In the rows, zero is written as 128.
The rows of R fall into 3 groups, and each row is roughly a mix of its group's hidden directions.
R, 160 rows:
[[132  97 126 122 150 141  91 120 158 139  92 168 122 154  81]
 [107 118 127  60  96 114 125  93 127 137 102 123 144 153 155]
 [103 110 157 177 130 108 125 128 104  91 158 169 100 127 121]
 [161 155 122 157 125  85 146  91  84 144 122 113 116 116 159]
 [109 112 120 168 144  84 147 114  69 135 122 151 140 101 125]
 [143 152 106 140 136  94  99 127 143 139 152  95 163  81 159]
 [146 102 134 133  91 160 113 134 188 150 140 125 167 143 111]
 [110 170  85  97 147 154 105 148 132 120 119  81 112 144 114]
 [123  94  99 166 145 150 127 165 148 123 129 129 150  85  90]
 [ 98 100 135 177 156 131 142 127  94 136 105 162  85 134 119]
 [147 152 136 144 176 115  94 137  89 119 128  90 112 116  88]
 [156 155 161 103 122 102 118 147 125 121 137 107 149 145 193]
 [138 146 140 140 142 144  97 149 128 152 115  85 182 134  85]
 [171 115 105 182 114 128 185 137 148 122 135 145 115 136 123]
 [122 134 117  91  99  93 173 103 113 110 114 127 109 116 177]
 [123  52 145 158 101 107 113 137 141 137 105 133 146 141 115]
 [113 113 114 136  86 126 135  91 139 160 149 181  88 122 136]
 [127  86 148 163  91 139 127 141 155 162 132 141 164 125 167]
 [137 124 112 149 159  87 115 129  89  90  96 167 103 136 116]
 [136 156 117 111 140  63 140 119 111  92 149 117 100 125 161]
 [128  76 184 150 152 116 107 164 146 120 139 137 153 130 127]
 [125 104 151 108 124 119 190 104 158 138 124 173 142 112 148]
 [130 161 134  64 113 114 155 107 140 108 121 147 126 162 158]
 [149 116 100 134 108 152 116 116 155 159 106 120 191 147 101]
 [122 121 160 136 119 181 105 149 147 180 131 120 162 141 107]
 [137 138 160  93 119 106 127 110 129 148  92  67 160 130 112]
 [117 144 162 116 136  78  89 108  79 127 133 118 130 102 153]
 [144 116 140 114 134 180 125 128 145 130 109 139 100 191  98]
 [160 116 152 155  72 134 124 116 135 135 136 133 190 134 138]
 [143 165 109 122 132 185 161 120 120 110 128  82 130 154 111]
 [147 175 115  98 146 169 130 149 144 112 124  74 136 122 111]
 [104 139 103  95 146 129  97 137 141 118 105 100  87 135  74]
 [123  88 148 133 129 157  98 162 122  91 120 156 155 105  90]
 [116 128 121 159 129 124 159  91 100 115 164 131  66 115 138]
 [110 122 125 146 165 101 135 110 102  96 130 158  64 114 133]
 [104 174 115 117 149 111 147 103  77 112 127 104  95 123 154]
 [139 169  91  94 103 173 155 129 156 126 106 115 129 156 128]
 [ 94 171  99 121 169 141 136 145 132 119 159 127  93  98 152]
 [150  99 165 160 110 104 114 137 130 147 149 112 190 137 118]
 [109 133  94  98 109 180 166 128 148 129  98 137 121 145  91]
 [169 160 124 158 156 158 133 162 109 106 142  87 140 131 103]
 [113 102 133 133 105  85 136  94  78 157 142 131  96 123 157]
 [137 163 129 153 155  91  98 145 103 122 136  85 152  91 113]
 [ 99  60 129 148 132 112 125 143 119 148  80 154 134 139 125]
 [114 164 101  96 135 155 107 139 149 113 106  92 105 134  79]
 [139 117 101 175  93 155 141 113 169 151 143 114 154  96 120]
 [115 136 138 140 164  76  97 127 100  92 134 154 104  99 145]
 [155 193 138 153 135 132 112 133 134 118 152  80 124 116 155]
 [139 177 131 140 164 147 141 168 139 119 111  95  99 153  99]
 [122 145 103 127 132 143 130 136 148 172 120  81 155 134  70]
 [115 161 142  83 144 129  84 128 118 132 108  76 153 130 108]
 [ 94 160 100 124 155 117 141 115 113 110 156 155  71 105 131]
 [132  89 162 181 113 142 122 130 129 157 143 129 163 138  88]
 [127 134 124  77  84 145 165 108 150 123 113 126 130 169 156]
 [132 104  63 108 117 112 148 138 162 117  90 127 141 134  97]
 [149 141 137 137 171 171 116 155 127 129 118 101 120 156  74]
 [141 126 141 121 124 153 126 161 166 147 135  77 183 115 112]
 [120 103 146 105 138 119 107 149 146 156 102 102 198 121 124]
 [150 146 148 125 146 100 102 134 101 112  98  95 166  93  93]
 [176 127 144 119  97 127 115 124 153 138 150 100 190 121 146]
 [101 109 118 148 121  71 144 113 101 127 123 174 110 108 159]
 [106 111 144 110 142 193 127 154 170 125 131 149 132 145  97]
 [124 157 120 157 153  71 123 138  83 110 133 121 121  87 134]
 [120 111 106 130 150 148 186 123 143 130 122 173  78 130 134]
 [146  92 147 137 114 178 122 148 152 132 116 120 154 163  82]
 [166 104 165 160 111 158 126 134 146 143 124 127 145 172  90]
 [105 166 135 151 161  98 125 130  77 116 143 156 117  89 133]
 [101 149 104 116 118 160 156  93 150 113 154 165  92 106 147]
 [129 170 116 111 138 175 137 134 159 110 163 104 130  81 122]
 [ 82  85 102 129 100 135 127 121 145 140 145 164 135  95 164]
 [121 136 145  84 148 151 120 143 169  91 129  84 152 129 158]
 [121 129 150  83 165 126  98 159 138 144 116  93 159  91 121]
 [152 107 168 153 134 127 124 170 134  88 134 103 166 161 139]
 [120 179  91 133 124 105 149 121  88 121 139 140 116  76 140]
 [107 119  97 100 144 114 150 106 103  87 123 179  94 114 119]
 [ 95 139 101 122 156 185 111 129 133 149 103 143  94 108 100]
 [139  69 162 151 108 123 103 144 133 129  94 118 160 154 107]
 [149  97 125 109 140 127 155 137 143 113  98 148  94 180  88]
 [130 152 131 137 166 136 123 113  96 116 134 116  99 134  55]
 [124  91 137 100  97 140 134 128 174 113 117 161 127 169 165]
 [130 145 135 144 169 111 164 123  77 129 102 129  86 154 144]
 [138 115 126 113  80 120 125 145 165 121 132 116 199 129 138]
 [139 151 109 110 133 171 118 145 155 126 102 105 120 177  83]
 [113 108 109  95 105 159 191 126 146 142 100 121 138 152 150]
 [ 92 151  86 144 136 135 104 149 118 116 165 123  79 117 157]
 [121 159 138 139 180  91 115 126  83 113 139 132  87 120 150]
 [101 147 146 121 147 115  83 150 102 105 137 105 141  69 126]
 [139 151 135  96 133 147 102 165 175 130 129  95 171 102 123]
 [113 108 138 138 109 160  53 130 124 138 133 150 162 141 112]
 [129 157 115 155 155 113 161 145 105 119 129  62 138 101 120]
 [145  95 155 145  93 115 108 147 151 140 132 111 194 136 132]
 [140 146 121  88 130 151 123 148 161 120 118  69 174 120 133]
 [109 150 157 133 159 150  62 157 118 113 121 119 124 128  95]
 [103 164 103  88 140 121 155 130 137 116 127  95 126  79 163]
 [129 122  94 111  90 134 133 123 175 145 118 116 189 107 135]
 [147 105 158 168 127  76  86 110 111 151 132 153 131 139 114]
 [130 149 109 160 105  89 133 101 106 108 166 116  91 104 157]
 [133 173 102 131 123 105 130 142 122 116 138  88 171  78 141]
 [155 158 116 132 141 127 126 143 103 121 139  67  99 176 124]
 [145 155 136 120 104 154 144 100 159 129  98 193 137 143 122]
 [103 154  90 107 144 144 140 115 126  98 123 156  69 105 142]
 [119 167  78  82 119 160 146 129 154 111 102 121 111 120 142]
 [128  97 138 130 111 180 145 127 181 114 157 169 119 131 128]
 [148 158 132 147 103 108  72 146 153 122 141 110 167 147 100]
 [145 117  81 138 122 113 198 117 150 125 113 156 110 123 138]
 [151 100 166 147 135 141 112 162 147  89 129 124 171 167 129]
 [147 161 134 140 102 132 132 128 151 114 158 119 119 111 203]
 [109 154 148 115 182 102  99 129 106 103 125 130  76 123 138]
 [103 109  72  93 113 162 166 141 156 114 107 119 119 126 131]
 [112 134 117 143 131 111 166 114 107 111 156 181 115 106 177]
 [134 112 128 132 110 151 105 152 170 141 125  92 177 146  87]
 [121 134 152 112  92 122  99 100 145 150 136 144 195 124 151]
 [131 135  88 135 134 155 119 173 146  89 108 118 141 101  81]
 [117 166 112 139 118 119 121  96  65 158 111 153 152 145 115]
 [144 172 115  61 126 111 107 127 145 104 151  97 129 125 124]
 [113 121 124 132 161  92 134 106  96 120 145 155  61 120 137]
 [119 134 120  87 103 154 146 134 172 144 153 102 145  83 153]
 [115 112 111 117 173 165 136 171 153 113 120 120 112 131  78]
 [106  79 125 136 101 102 122 111 123 148 142 138 171  87 161]
 [162  93 153 160 124 158 135 119 115 144  94 114 154 152  85]
 [148 113 142 167 132 157 146 117 101 116 128 128 103 191 101]
 [144  91 165 146 149 111 125 120  78 107 113 172 143 130 148]
 [148 117  88 135  83 112 158 117 160 123  95 150 101 160 118]
 [105 131 122 125 170 105 126 117  87  97 124 159  71 122 120]
 [138 113  78 143 139  79 153 121 142 138 109 131 159  83 118]
 [104 141 100 117 161 141 142 114 103 107 111 145  82 129  75]
 [156  97 179 174 117 154 148 117 112 152 129 133 114 160 128]
 [127 157 107 118 161  99 109 134 112 137 116  81 144  74 110]
 [121 103 123 126 110 109  92 149 146 119 125 130 205 107 119]
 [144 112 101 115 106  99 142 139 139 126 124  72 169  89 149]
 [109 177  96 130 165 137 160 110 103 126 143 139  84 113 116]
 [124 158 135 148 158 105 106 105  79 116 143 128  70 127 120]
 [144  83 126 149  87 113 114 104 135 149 121 164 180 134 130]
 [168 119 101 157  86 138 174 149 142 123 125  90 142 148 122]
 [140 108 153 145  81 151 124 142 168 157 143 124 164 131 167]
 [140 113 149 171 119 139 111 145 138 166 124 100 189 131 109]
 [107 157  94 112 146 125 155 121 115  93 107 140  64 129 139]
 [ 95 113 109 128 128 164  77 154 159 145 122 102 130 139  87]
 [103 154 112 155 129 112 155 107 116 130 144 158  60 114 138]
 [ 92 148 120  95 155 142 116 146 116 102  92 137  74 147 115]
 [146 149 168 137 110  80 137 105 105 140 150  98 147 114 169]
 [120 146 118 149 163 142 116  89 104 118 164 124 102  80  97]
 [129  74 158 160 106 167 105 127 134 160 126 128 159 136 106]
 [124 132 143 103 129 173 139 133 125 140  94  57 131 129 105]
 [118 173 106 138 146  90 131 128  86 121 130  97 146  80 137]
 [122  96 166 162 151 127  76 129 111 146 146 138 136 118  85]
 [141 119 143 153  73 133  95 141 143 116 153 135 187 127 133]
 [ 99 104 131 180 138 133  76 149 142 158 126 124 147 100 112]
 [130 112 134 179 119  94 136 133  94 136 159 127 166  82 127]
 [163 111 159 133 119 121 148 134 146 134 125 100 200 119 106]
 [ 94 116 139  84 148 140 147 103 123 104 113 145  87 155 167]
 [145  84 137 167  73 106 137 121 116 140 144 157 128 158 143]
 [129 131 153 131  79 136 142 162 148  88 113 117 165 170 132]
 [122 196 131 111 125 171 113 128 109 108 129 120  91 144 147]
 [125 170 141 144 170 169 109 129 119 147 105 107 126  90  95]
 [141 152 139 119 136  98 178 103 100 120 147 141 111 118 184]
 [152  94 157 134 105 148 136 139 164 137 123 121 185 145  94]
 [124 106 113 131  96 166 139 127 173 134 142 182 139 164 135]
 [108 166  92 101 147 155 152 118 122 108 118 151  75 116 146]
 [108 104 118 128  97  66 142 120 120 130 126 148 130 107 182]]
One row of each group comes first, with its name. Which group is each row after those in?
[151 136 120 112  99 105 175 112 134 129  76  80 125 123 118] | <20>
[138 171 112  81 116 135 124 116 154 117 167 126 105 104 170] | <47>
[131  84 138 164 134  85 110 134 115 132 112 186 111 137 113] | <74>

[169 165 128 142 108 158 144 109 141 134 169 113 173 104 138] | <47>
[154 110 100 135  77 158 150 141 162 124 122 108 161 162 117] | <20>
[119 157 130 119 146 158  77 148 145 149 127  90 140 124  79] | <47>
[144 148 119 152  76 152  89 140 155 107 138 160 161 146 120] | <20>
[136 146 179 107 131 148 125  90 123 171 135 120 140 175 146] | <20>
[105  77 126 151 134 168 108 130 139 151 116 167  97 141 100] | <20>
[148 165 133 120 108 150 132 139 154 163 154 101 183 122 157] | <47>
[144 166 112  90 117 182 136 130 146 134 122  80 146 145 117] | <74>
[163 151  98 145 145 109 194 118 137 132 110 124  91 137 124] | <20>
[134 143 132 151 148  68 117 106  89 137 145 141  86 128 154] | <20>
[ 89 163 137 131 152 120 130 103 107 104 159 154  88 102 158] | <74>
